cols: V M H N J W C K B
47; 40; 54; 49; 52; 47; 48; 54; 29 : Nat
45; 37; 53; 45; 47; 47; 44; 50; 25 : meguk
-49; -42; -56; -51; -56; -49; -48; -57; -32 : bog
49; 40; 55; 47; 51; 49; 43; 53; 29 : sadib
44; 37; 50; 45; 49; 44; 42; 50; 28 : vikuz
46; 39; 52; 47; 51; 46; 44; 52; 30 : moda
find: 45; 49; 44; 42; 50
vikuz
col: 54; 50; -57; 53; 50
K

cols: L D F X Y Q A
10; 2; -6; 35; -6; -5; 12  Zope
2; -10; -6; 35; 1; -15; 3  Nat
-14; -4; -21; 11; 9; 6; -5  Posab
10; 2; -6; 35; -6; -5; 21  bog
10; -4; -13; -1; -21; -5; -23  lekod
-14; 2; 17; -1; -28; -10; -5  sadib
-14; -15; 2; 11; -43; 6; 3  kisuz
2; -10; -13; -13; -6; -10; -32  moda
-30; -32; 17; -1; 1; 21; 30  meguk
10; 7; 32; -37; -6; -5; 3  Dafip
col: 12; 3; -5; 21; -23; -5; 3
A
col: 2; -10; -4; 2; -4; 2
D

cols: P T G R
-38; 27; -25; 17 = meguk
-32; 23; -22; 15 = kisuz
-29; 22; -20; 14 = bog
-49; 34; -31; 22 = Rulu
-24; 18; -17; 12 = vikuz
-46; 31; -28; 21 = Posab
-25; 18; -16; 12 = lekod
col: -22; -20; -31
G
col: 23; 22; 34; 18; 31
T
col: 27; 23; 22
T

cols: gutog Zuti saz lik Vakez Dorig lomub
-45; -37; -44; -54; -36; -35; -54 -> moda
-30; 37; -28; 49; -21; 26; -22 -> sadib
-30; 37; -28; -22; -21; 26; -22 -> bog
-22; -28; 37; -21; -29; -30; -24 -> kisuz
-30; 37; -28; -22; -21; -29; -6 -> Dafip
find: -30; 37; -28; -22; -21; -29
Dafip
find: -30; 37; -28; -22; -21; 26; -22
bog

cols: suma zat vas vabok bol kaz
29; -40; 6; 2; 9; -29 : lekod
-13; -2; -20; -31; 42; 17 : Nat
-2; -20; -31; 41; -29; -16 : moda
find: -2; -20; -31; 41; -29; -16
moda
find: 9; -29
lekod
find: -2; -20; -31; 42
Nat
col: 2; -31
vabok
find: -13; -2; -20; -31; 42
Nat
col: 17; -16
kaz

cols: sedi bopag Beg zek pek vunab Zufes
-20; -14; -18; 7; 10; -12; -47 = vikuz
-24; 23; -21; 28; 25; -13; -27 = kisuz
8; -5; 18; 9; 23; 34; -41 = lekod
-10; 19; -18; -6; -7; -14; -1 = Nat
2; 15; -24; 0; 6; 14; -43 = Posab
9; 22; -31; 25; -10; 33; 19 = Rulu
1; -3; 14; 5; -5; 18; -9 = sadib
col: -14; 14; 33
vunab
find: 5; -5; 18
sadib
find: 9; 23; 34
lekod

cols: U Z E S
-11; -12; -5; 9 : kisuz
-2; 1; 17; 44 : meguk
-11; -6; 5; -1 : sadib
34; 29; -16; -43 : vikuz
32; 24; 2; -22 : lekod
-2; 1; -2; -9 : Posab
-3; 10; -5; 1 : Dafip
49; 34; -31; -57 : moda
-5; -8; -13; -3 : bog
col: -57; -3
S
col: 1; -6; 29; 24; 1; 10; 34; -8
Z
col: 1; -6; 29
Z
col: -2; -11; 34; 32; -2; -3; 49; -5
U
find: -5; 1
Dafip

cols: lupem kepip misi tav pulun Kat
4; -4; 1; -3; 4; -5 -> Rulu
-40; 10; 55; -44; 46; 17 -> lekod
-1; 4; -6; -2; 0; -2 -> meguk
-2; -1; 10; 7; -5; 4 -> kisuz
-6; -1; 7; 10; 31; 44 -> Posab
find: -1; 4; -6
meguk
col: -5; 31
pulun
find: 10; 7
kisuz
col: 46; 0
pulun
col: 10; 4; -1; -1
kepip
col: 4; -40; -1; -2
lupem

cols: san Bedez kog Vuzav Kela gani gulib duruv
48; 13; 18; 13; -11; 50; -4; -26 : vikuz
-22; 2; 6; 15; 25; 7; 7; 4 : Dafip
-2; 7; 5; 21; 31; 5; 3; 4 : Rulu
16; 0; 7; 10; -5; -16; -2; 4 : Zope
-21; 0; -16; -5; 10; 7; -2; 4 : sadib
6; 22; 19; 43; 2; 16; 7; -27 : kisuz
-2; -7; 25; 13; -4; -23; 14; -11 : Posab
find: -11; 50
vikuz
find: 7; 10; -5; -16; -2
Zope
find: -21; 0; -16; -5; 10; 7; -2; 4
sadib
find: 7; 5; 21; 31
Rulu

